Each row has a name. Each piece below is followed by the name of the row it came from. Each question is about the rows just above it.

[ 43.2 -70.3 -76.0 -59.3 -66.9  13.3 -55.0  21.8  -9.0 -31.6] = z543
[ 64.6   1.8   5.2  49.5   0.2  40.8 -64.4  43.4 -29.5   5.3] = z912
[-34.8  68.4  45.4  69.7 -41.8  14.1 -59.0  -8.1  24.3 -56.6] = z584
[ 14.2  -2.8 -12.7  56.9  48.2  66.2  47.1  -6.0  22.7  -1.5] = z328
[-78.1  64.3 -26.0  67.9 -65.4  16.1 -28.1  23.8 -52.5  -7.9] = z398
[-46.7   9.8   7.6 -26.6  10.8 -29.1  11.3  63.0 -49.1  22.9] = z208
[ 56.3 -18.9 -30.8  48.9  65.8 -28.4  52.8   4.3  76.5  19.4] = z490
[ -2.8  14.2 -49.4  23.8  16.1  67.9 -28.1 -65.4 -35.6 -11.9] = z728
[ -3.8 -70.8  49.8 -22.1 -58.7  61.8 -10.5  47.7  43.5   3.1] = z44
[ -2.8  14.2 -49.4  23.8  16.1  52.2  23.0  55.1 -17.0  19.3] = z93
[ 36.5 -35.7  -6.6  28.9   2.8 -39.2  45.1  -3.0  53.4  26.4] = z602
asked: [ 67.9 -65.4  16.1 -28.1] => z398
Where do [ 14.2  -2.8 -12.7  56.9  48.2] appear? => z328
asked: [ -2.8  14.2 -49.4  23.8  16.1  52.2  23.0  55.1 -17.0  19.3] => z93
[ 48.9  65.8 -28.4  52.8   4.3] is in which row? => z490
Which row holds [-66.9  13.3 -55.0  21.8]? => z543
Which row holds [ 23.8  16.1  67.9 -28.1 -65.4]? => z728
The row with [ 49.8 -22.1 -58.7  61.8] is => z44

[-6.8 56.0 26.5 32.6] = z584
[-26.9 -14.6 -65.1  18.2] = z543
[-4.0 -7.1 56.0 32.6] = z912
asked: [-4.0 -7.1 56.0] => z912
Which row holds [56.0 32.6]? => z912
Where do [-65.1  18.2] appear? => z543
Which row holds [-14.6 -65.1  18.2]? => z543
asked: [-7.1 56.0] => z912
asked: [-26.9 -14.6 -65.1] => z543

[-2.6  1.5  1.4  1.3  2.7 -0.1  7.8 79.3 -3.9  6.6] = z584
[ 2.7 -2.6  1.4  1.7  1.3  1.8  1.2  1.3 -0.1 -0.7] = z44
[ -1.0 -36.8 -15.8  32.0 -10.5  42.1  43.2  65.1 -18.0   4.6] = z728
[ 10.7  -2.2  21.8   7.8 -16.2  46.5  12.1  41.0 -10.6   5.4] = z259
[ 14.3 -27.9  -5.6  23.5 -15.3  10.3   5.4  22.2 -17.0   8.4] = z490
[ 1.3  1.8  1.2 -2.6  1.7  1.4  1.3  2.7 -0.1  7.8] = z398
[ 12.2 -39.2 -16.4  38.5 -17.8  33.1  24.1  41.7 -27.9  10.4] = z93
asked: [ 2.7 -2.6  1.4  1.7  1.3  1.8  1.2  1.3 -0.1] => z44
Where do [-10.5  42.1  43.2] appear? => z728
asked: [-16.4  38.5 -17.8  33.1  24.1  41.7] => z93
Where do [-2.6  1.7  1.4  1.3  2.7 -0.1  7.8] appear? => z398
asked: [ 41.0 -10.6   5.4] => z259
Which row holds [  7.8 -16.2  46.5  12.1  41.0 -10.6]? => z259
Where do [46.5 12.1 41.0] appear? => z259

